One turn moves each row of this set onto another row. After a few examples, where does it send each row asked below?
z342: [ 0.760, -0.566,  2.040, -2.519,  1.716, -0.832,  0.631, -0.909,  1.817,
  2.880, -1.078,  1.880,  2.842,  2.181, -0.165,  2.216]
z573: [ 0.740, -0.912,  2.300, -1.725,  1.370, -4.725,  0.673, -1.218, -0.284,
  1.352,  0.347, -0.141, -0.553,  1.867, -1.161,  0.246]
z97: [ 2.991, -2.170,  0.582, -2.083,  0.048, -1.881,  0.619,  0.062,  0.329,
 -2.317,  1.398, -0.980,  3.331,  0.478,  1.083,  0.018]
z348: [ 2.052, -1.366, -0.050, -0.189, -1.418,  0.550,  3.294, -2.006, -0.602,
 -1.441,  2.354,  2.129,  0.899,  1.182, -0.552,  0.974]
z123: [ 1.760, -3.099, -2.601, -0.858,  0.668,  0.072,  2.206, -0.606,  2.300,
  0.991, -0.461,  1.236, -0.225,  0.339,  1.309, -0.010]
z900: [ 0.290, -1.109,  1.789, -1.651,  1.242, -4.660,  1.079,  0.517,  0.019,
  1.530,  0.457, -0.101, -0.748,  1.676, -1.289,  0.609]
z731: [ 1.643, -3.708, -2.272, -1.314,  0.110,  0.066,  2.016, -1.386,  2.679,
  0.767, -0.858,  1.759, -0.546,  0.833, -0.075, -0.076]
z683: [ 0.614, -0.775,  2.188, -2.331,  1.671, -0.911,  1.839, -1.715,  1.258,
  3.028, -1.212,  2.134,  3.248,  2.016, -0.060,  0.559]
z60: [ 1.963, -1.090, -1.105, -0.764, -1.670,  0.773,  3.410, -1.694, -0.901,
 -0.215,  2.298,  1.864,  0.912,  1.729, -0.703,  1.311]
z138: [ 2.840, -1.767,  0.769, -2.065, -0.001, -1.517,  0.252, -0.250,  0.040,
 -2.269,  1.775, -1.230,  2.957,  0.604,  1.153,  0.186]
z490: [-0.076, -0.339,  1.943, -1.509,  0.952, -4.747,  1.388, -0.798, -0.443,
  1.334,  0.726, -0.664, -0.345,  1.367, -0.955,  0.634]
z169: [-0.183, -1.395,  1.943, -0.989,  0.878, -4.770,  1.557, -1.457, -0.209,
  0.873,  0.684, -0.739, -0.483,  1.804, -0.934, -0.053]
z551: [ 2.426,  0.055,  0.361,  0.313,  0.598, -2.748,  0.436, -1.592,  0.725,
  2.364, -0.953,  1.433,  0.235,  2.743,  0.028,  3.157]
z324: [ 1.662, -2.337,  1.043, -2.067, -0.015, -1.954,  1.445, -0.788,  0.959,
 -2.459,  1.009, -1.298,  3.753,  0.247,  0.269,  0.559]
z239: [ 2.133, -3.250,  0.018, -1.339,  0.053, -4.128,  0.449,  0.968, -1.790,
  0.696, -1.367,  0.037,  1.902,  0.341, -1.111,  1.263]
z74: [ 2.070, -0.827, -0.567, -0.507, -1.680,  0.302,  3.459, -1.407,  0.445,
 -1.044,  2.682,  2.318,  1.192,  1.630, -0.613,  0.876]
z8: [ 1.164, -4.242, -1.926, -1.068,  1.156, -0.244,  2.073, -0.408,  2.292,
  1.586, -0.874,  0.999, -0.786,  0.803,  0.548, -0.262]
z140: [ 0.701, -1.377,  1.759, -2.688,  2.078, -1.005,  1.013, -0.959,  1.605,
  3.246, -1.013,  2.294,  2.656,  2.459,  0.177,  0.867]
z327: [ 2.674, -0.883,  2.537, -0.262, -1.789, -0.567,  0.170,  0.856, -0.683,
 -1.117,  0.649,  1.469,  1.631,  1.530,  1.166,  0.624]
z362: [ 2.081, -2.738,  1.009, -1.949,  0.121, -2.141,  1.019, -0.404,  0.169,
 -2.214,  1.854, -1.440,  3.272,  0.300,  0.199,  0.531]
z822: [ 1.676, -3.444, -2.468, -1.261,  0.703, -0.163,  2.202, -1.253,  2.549,
  1.946, -0.476,  1.433, -0.371,  0.052, -0.009, -0.668]
z588: [ 1.091, -1.018,  1.734, -1.689,  1.187, -4.717,  1.290,  0.178, -1.002,
  1.285,  0.924, -0.285, -0.408,  1.090, -1.646,  0.577]
z120: [ 2.832, -2.307, -0.777, -0.563, -2.769,  0.234,  2.243, -0.922, -0.147,
  1.410,  0.009, -1.071, -0.774,  1.091, -1.033,  0.838]
z92: [ 0.909, -1.104,  1.589, -1.245,  0.876, -4.931,  1.294, -0.523, -0.759,
  1.257,  1.094, -0.320, -0.487,  1.214, -2.124,  0.687]
z801: [ 1.245, -1.724,  1.486, -1.271,  0.787, -4.992,  1.534, -0.725, -0.621,
  0.787,  0.415, -1.224, -0.829,  1.668, -0.910,  0.547]
z484: [ 0.954, -1.088,  1.733, -2.788,  1.927, -0.636,  1.366, -1.289,  1.696,
  3.200, -1.782,  2.533,  2.143,  1.430, -0.450,  1.283]
z423: [ 2.248, -1.863,  1.161, -2.539,  0.040, -2.465,  1.095, -0.518, -0.409,
 -2.482,  0.959, -1.655,  3.044,  0.525,  0.381,  0.470]
z681: [ 0.918, -0.682,  1.483, -2.607,  1.534, -0.845,  0.185, -0.971,  1.573,
  3.129, -1.038,  1.871,  2.392,  2.257, -0.391,  2.113]
z345: [ 1.882, -3.982, -1.431, -1.766,  0.520, -0.377,  1.630, -0.258,  2.759,
  1.582, -1.803,  1.271, -0.139,  0.242,  0.466, -0.562]
z421: [ 1.684, -1.162,  0.149,  0.008, -1.546,  0.091,  3.530, -2.201,  0.579,
 -0.752,  2.473,  2.695,  0.994,  1.375, -1.413,  0.519]
z151: [ 1.404, -4.031, -1.778, -1.123,  1.514,  0.098,  1.928, -0.362,  2.382,
  1.481, -0.645,  1.609, -0.883,  0.430,  0.707,  0.146]
z363: [ 1.839, -0.752, -0.562, -0.388, -1.775,  0.779,  3.443, -1.846, -0.712,
  0.062,  2.196,  2.172,  1.015,  1.565, -0.496,  0.819]
z953: [ 1.583, -3.588, -2.056, -1.472,  0.427, -0.826,  2.106, -1.260,  3.138,
  1.269, -0.953,  1.278,  0.042,  0.581, -0.114, -1.176]
z33: [ 2.786, -1.332,  1.386, -2.145,  0.173, -2.077,  0.261, -0.120,  0.169,
 -1.482,  1.622, -1.769,  3.383, -0.017,  0.379,  0.626]
z541: [ 2.794, -2.169,  0.891, -1.603, -0.131, -1.560,  1.133, -0.596,  0.096,
 -2.498,  0.946, -0.579,  3.735,  0.273,  1.025,  1.274]
z442: [ 2.498, -1.399, -0.376, -0.486, -1.439, -0.008,  3.498, -1.333, -0.960,
 -0.676,  3.150,  1.566,  1.034,  2.124, -0.870,  0.748]
z153: [ 1.459, -0.525,  2.814, -2.335,  1.307, -0.798,  1.240, -1.375,  0.882,
  3.393, -1.055,  1.882,  2.324,  2.403, -0.147,  1.555]
z548: [ 0.442, -1.444,  0.991, -2.182,  1.612, -0.206,  0.706, -1.232,  1.151,
  3.553, -0.888,  2.390,  2.556,  2.106, -0.434,  1.912]
z318: [ 3.724, -3.770,  0.879, -0.844,  1.745,  0.303,  3.052,  0.438,  1.262,
  1.479, -1.444,  1.162,  1.351,  1.731,  0.814,  1.697]
z127: [ 1.890, -1.452, -0.666,  0.111, -2.145,  0.091,  2.895, -1.769, -0.412,
 -0.216,  1.815,  2.805,  0.193,  1.609, -1.128,  1.097]

z953 turns into z324
z327 turns into z551
And these:
z363 turns into z92
z490 turns into z822
z588 turns into z151
z123 turns into z33
z348 turns into z573
z127 turns into z801

One turn moves each row of this set onto another row. After a few examples, where does it send each row asked below?
z576: [-1.129, -0.637,  0.466, -0.327,  0.756, -3.624,  0.213, -0.287,  0.648,
 -0.283, -0.762, -0.633,  2.777]
z927: [-0.789, -1.928,  0.980,  0.009, -0.726, -1.154, -0.886,  1.777, -1.604,
 -2.158,  0.216, -0.023,  0.917]
z828: [-0.506, -1.583, -1.314,  0.298,  1.118, -1.169,  1.592, -1.444, -0.546,
 -1.573, -1.258,  2.373,  0.338]
z754: [-0.987,  1.911, -0.253, -0.714, -1.551, -0.971, -1.164,  3.419,  1.224,
  1.289, -1.031, -1.509, -0.074]
z135: [-1.629, -2.176, -2.800,  0.407, -0.721,  0.047,  1.155,  1.857, -1.005,
  1.241, -1.106,  0.459, -1.289]
z219: [ 1.156, -2.558, -1.004, -1.502, -0.896, -0.206, -1.010,  1.684, -0.540,
  0.603, -0.079,  0.329,  1.393]
z889: [-3.370,  0.667,  0.076,  0.460,  0.032, -3.143,  0.034,  2.523,  0.002,
  0.229, -0.743, -1.565,  0.384]
z180: [ 1.083, -0.234, -1.665, -1.399, -1.662, -0.538,  1.575, -0.417, -0.094,
 -0.245, -2.175, -2.092,  0.011]
z275: [-2.854, -0.684,  1.666, -0.367, -1.439, -0.684,  1.735,  1.949,  1.538,
 -0.964, -2.871,  0.944,  0.106]
z398: [-1.215, -1.744, -2.021,  1.813, -1.952, -2.097, -0.803,  0.815,  2.010,
 -0.836, -2.734,  0.813,  0.924]
z224: [-2.674,  0.150, -1.238,  0.215,  0.223, -4.297,  0.493,  1.740, -1.060,
 -1.173, -1.233, -0.410, -0.056]
z978: [-0.581,  2.300, -2.558, -0.475,  0.264, -0.975,  1.260,  0.263,  2.364,
  1.884, -2.497,  0.855, -0.620]
z512: [-1.305, -1.924, -0.925, -0.647, -2.572, -0.294,  0.563,  0.443, -0.327,
 -0.857, -2.405,  0.741, -2.361]
z813: [ 1.931, -0.202, -2.028, -1.847,  0.263,  0.536,  0.192, -0.200,  0.202,
 -0.475, -1.354,  2.400, -0.025]
z886: [-1.168,  2.145, -0.693, -2.573, -0.370, -0.738,  0.378,  2.155, -0.209,
 -2.472, -0.934,  0.846, -1.089]
z221: [-2.223, -1.625, -0.172,  0.364, -1.837, -1.896,  0.506,  1.174,  2.103,
 -1.591, -3.395,  0.932,  0.963]
z834: [ 1.193,  0.498, -1.555, -2.706,  1.039,  0.993, -0.419,  1.023,  0.491,
  0.899, -0.543,  1.001,  0.574]
z929: [-0.527,  0.827, -2.060,  1.723, -0.633, -1.921,  0.627,  1.504,  2.545,
  0.667, -2.334, -1.267, -1.781]
z968: [ 0.216,  2.497,  1.297, -0.928,  0.285, -2.151, -0.803,  0.149,  1.710,
 -1.527, -1.195,  0.474,  1.722]
z404: [-0.145, -1.536, -2.027, -0.058,  1.492, -2.478, -0.230,  0.523, -0.253,
  2.244, -0.784, -0.209,  1.548]
z369: [ 0.420,  1.450, -0.299,  1.804, -0.379, -1.700,  0.020,  1.833,  2.315,
  0.396, -1.204, -2.324,  0.813]
z492: [-2.517,  0.563,  0.248,  0.945,  1.199, -1.565, -1.181,  2.526,  0.761,
  0.056, -0.120,  3.130,  0.274]
z605: [-1.200,  0.355,  1.226,  1.171, -0.355,  0.435, -0.504,  2.163,  0.194,
  0.678,  0.386,  1.616,  2.564]
z36: [-1.814, -1.553, -0.231, -0.477, -1.390,  0.547,  0.603, -0.127, -0.540,
 -0.629, -1.604,  3.387, -0.666]
z875: [ 0.916,  1.544,  0.128,  1.845, -0.648,  1.194,  0.208,  0.307,  0.094,
  1.380,  0.334,  0.387, -0.913]
z980: [-0.247,  1.664, -1.180, -3.001,  0.212,  1.049, -0.282,  2.346,  0.293,
 -0.524, -0.474,  1.435, -0.863]
z657: [-0.185,  2.473, -0.692, -1.424, -0.916, -0.669,  0.670,  1.247, -0.707,
 -2.182, -1.856, -1.222, -1.585]
z760: [-0.818, -0.815,  1.546, -0.434, -1.227,  0.703, -0.011,  0.219, -0.825,
 -0.908, -0.452,  2.367,  2.020]
z832: [-1.996,  0.841,  2.362, -0.344, -0.540,  0.466,  2.384,  1.222,  1.018,
 -0.080, -1.683,  1.254, -0.509]
z46: [ 1.183, -1.076, -1.703, -1.655,  0.964, -0.360, -0.690,  0.930, -0.109,
  2.188, -0.409, -0.312,  1.503]
z729: [-2.653,  1.755, -1.103, -0.960,  0.180, -2.932,  0.820,  1.743, -0.459,
 -2.310, -1.387,  1.008, -0.979]
z896: [-0.048,  1.939,  0.517,  1.962,  0.765, -0.925,  0.067,  1.250,  1.973,
  0.685, -0.399,  0.465,  2.596]
z898: [-0.319,  1.096, -2.489, -1.116, -0.445,  1.034,  0.023,  2.661, -0.533,
  0.073, -1.293,  1.357, -2.306]
z164: [-0.223, -0.418, -1.747,  0.173, -1.436, -1.627,  1.168, -0.537,  1.541,
 -0.875, -3.181, -0.480, -2.495]
z559: [-1.157, -1.013, -1.519,  0.273,  1.025, -4.286,  0.344,  0.310, -0.745,
  0.123, -1.355, -0.760,  1.290]
z793: [ 1.569,  0.514, -1.534,  2.578, -1.107, -0.016, -0.959, -0.507,  0.743,
  0.719, -0.225,  0.199,  0.000]
z672: [-2.708,  3.067, -0.963,  0.122,  1.116, -2.434,  1.332,  0.713,  0.763,
 -0.886, -2.037,  0.392, -1.031]
z40: [ 0.614, -1.048, -2.380,  2.528, -1.906, -1.234, -1.532,  0.183,  1.243,
 -0.094, -1.297,  0.046,  0.581]
z960: [-1.186, -2.001, -1.399,  0.023,  1.159, -1.995, -0.310,  1.112,  0.892,
  1.915, -0.195,  2.082,  1.954]
z765: [-0.152,  1.699,  2.007,  0.448, -0.662,  1.282,  1.727,  0.631,  0.146,
  0.577, -0.321,  0.413, -0.801]

z960 turns into z576
z492 turns into z968
And these:
z164 turns into z512
z398 turns into z221
z834 turns into z46

One turn moves each row of this set onto another row. After a few examples, where does it send each row asked below?
z349: [-0.168, -0.391, -1.509,  3.249, -0.771,  1.329,  0.022, -0.544, -0.074,
 -0.907,  1.744, -2.295]
z366: [ 0.668,  0.557, -0.812, -3.247, -0.176,  1.821, -0.451, -0.785, -0.649,
  3.161,  2.063, -3.056]
z197: [ 0.283, -0.268, -1.777, -2.153, -2.149,  2.043,  0.541,  0.130,  0.005,
  3.534,  1.602, -0.432]
z187: [ 1.002,  2.077, -1.221, -0.610,  0.826, -0.001,  0.531, -1.109, -2.232,
  2.676,  0.410, -2.264]
z627: [-0.339, -0.425, -1.527,  0.569,  0.745,  1.651, -3.188, -0.770, -0.737,
  0.136,  2.057, -3.652]
z827: [ 2.149, -0.361, -0.262, -1.863,  0.560, -0.086,  1.341, -0.084,  1.133,
  3.114,  1.020, -2.134]
z678: [-0.130,  0.685, -1.595, -1.048,  1.994,  2.228,  1.282,  0.216,  1.906,
 -1.526,  0.548, -0.423]
z922: [-1.309, -0.932, -2.138, -1.613, -0.400,  3.501, -0.254, -1.357, -0.613,
 -1.009,  0.247, -0.111]
z338: [-2.081, -1.116, -3.021, -1.579,  0.284,  1.784, -0.327, -1.626,  0.876,
  2.719,  1.892, -0.963]
z166: [-0.020,  0.588, -0.901, -2.548,  2.089,  0.691,  1.210, -0.342,  0.115,
 -1.304,  2.392, -3.137]
z105: [-1.714, -2.556, -2.168, -0.882,  0.378,  2.254,  0.800, -2.465,  0.383,
  1.460,  1.721, -2.361]
z248: [-0.481,  0.435,  1.524, -1.659, -0.590,  0.409,  1.329, -0.067, -0.748,
  0.172,  2.127,  0.510]
z768: [-0.867,  1.425, -1.784,  0.580,  2.531,  1.477, -0.241, -1.723,  1.998,
  1.712,  2.527, -1.099]
z607: [ 0.547, -0.874,  0.834,  1.042,  1.848,  0.134, -0.813,  0.703, -0.915,
  0.951,  2.410,  0.623]
z735: [ 1.746, -1.815, -1.412,  0.048, -0.476,  2.260, -0.451,  0.408, -1.283,
  2.283,  1.620, -4.183]
z654: [-0.040, -2.392, -1.830, -0.495, -1.202,  2.732,  0.195,  1.210, -1.650,
 -0.618,  1.296, -0.084]
z992: [ 0.090,  0.806, -0.934,  0.421,  1.634,  1.059,  0.831,  1.893, -1.074,
  0.651,  0.720,  1.252]
z935: [ 1.529, -0.404, -0.641, -0.826, -2.299,  2.427,  0.251, -1.489, -1.450,
 -0.014,  1.257, -3.731]
z30: [ 1.801,  1.200, -1.162, -0.678,  2.484,  1.705,  1.110, -1.356, -0.926,
 -1.814,  1.479, -1.870]
z415: [-0.027,  0.962, -1.858,  0.176,  0.544,  0.103, -0.011, -1.779,  3.050,
 -0.124,  1.864, -0.180]
z537: [-0.305, -2.602, -2.122, -1.004, -1.198,  1.966,  1.717,  0.407,  1.540,
  0.423,  2.112, -0.268]
z910: [-0.112, -1.364,  0.101,  0.942, -0.212, -1.109, -0.520,  0.620,  0.418,
  2.800,  1.402, -0.813]
z477: [ 0.168, -1.455,  1.038, -2.312,  0.098,  0.928,  0.746,  0.580, -0.797,
 -1.380,  1.478, -0.406]
z585: [ 0.913,  1.406, -0.370, -0.083, -1.008,  1.741, -1.138,  0.665, -1.821,
 -0.950,  1.212,  0.776]
z312: [ 0.198, -0.377, -2.166,  0.764, -0.405,  1.339,  1.942, -0.391, -0.495,
  3.431,  1.377,  0.846]
z200: [ 1.060,  0.499, -0.663,  3.014, -1.114,  1.268, -1.107, -0.656,  1.025,
  0.390,  2.270, -0.841]
z915: [ 1.848,  1.390, -2.007, -0.451,  1.169,  1.741,  1.327,  0.024, -2.379,
  1.706,  0.788, -3.519]
z592: [ 0.196, -0.459, -2.607, -1.126, -1.844,  3.748,  0.659, -1.785,  0.365,
 -0.666,  2.925, -0.999]
z393: [ 1.288,  0.224, -3.266, -1.491, -0.462, -0.038,  2.265, -0.261,  0.007,
  2.875,  1.973, -1.249]
z862: [-1.723, -0.715, -0.819, -1.005, -0.280,  2.995, -0.787, -0.059, -2.910,
 -0.491,  1.342, -2.137]
z848: [ 0.864,  1.359, -1.615,  0.076,  2.313,  0.354, -1.728, -1.048,  0.171,
 -0.937,  3.385, -0.660]
z145: [ 1.261,  0.931, -0.976, -0.461,  2.818,  1.663,  0.367, -0.452,  2.065,
  0.443,  0.665, -3.315]
z907: [ 0.755,  0.133,  0.054,  1.145, -0.603,  1.209, -2.429,  1.044, -1.270,
  2.095,  0.859, -0.134]
z843: [ 0.850,  1.132, -2.666, -2.218,  1.194,  1.008,  0.419, -1.841,  1.290,
  0.442,  4.076, -1.341]
z574: [ 1.133, -1.151, -1.975,  2.461,  1.688,  1.638, -1.174,  0.311, -0.560,
  2.018,  0.923, -2.676]
z759: [ 0.751,  0.733, -0.270,  0.669, -0.688,  2.449, -0.949, -0.324,  0.340,
  0.801,  1.856, -4.919]

z843 turns into z678
z187 turns into z105
z907 turns into z735
And these:
z30 turns into z768
z477 turns into z200
z585 turns into z574
z922 turns into z607
z862 turns into z910
z827 turns into z592

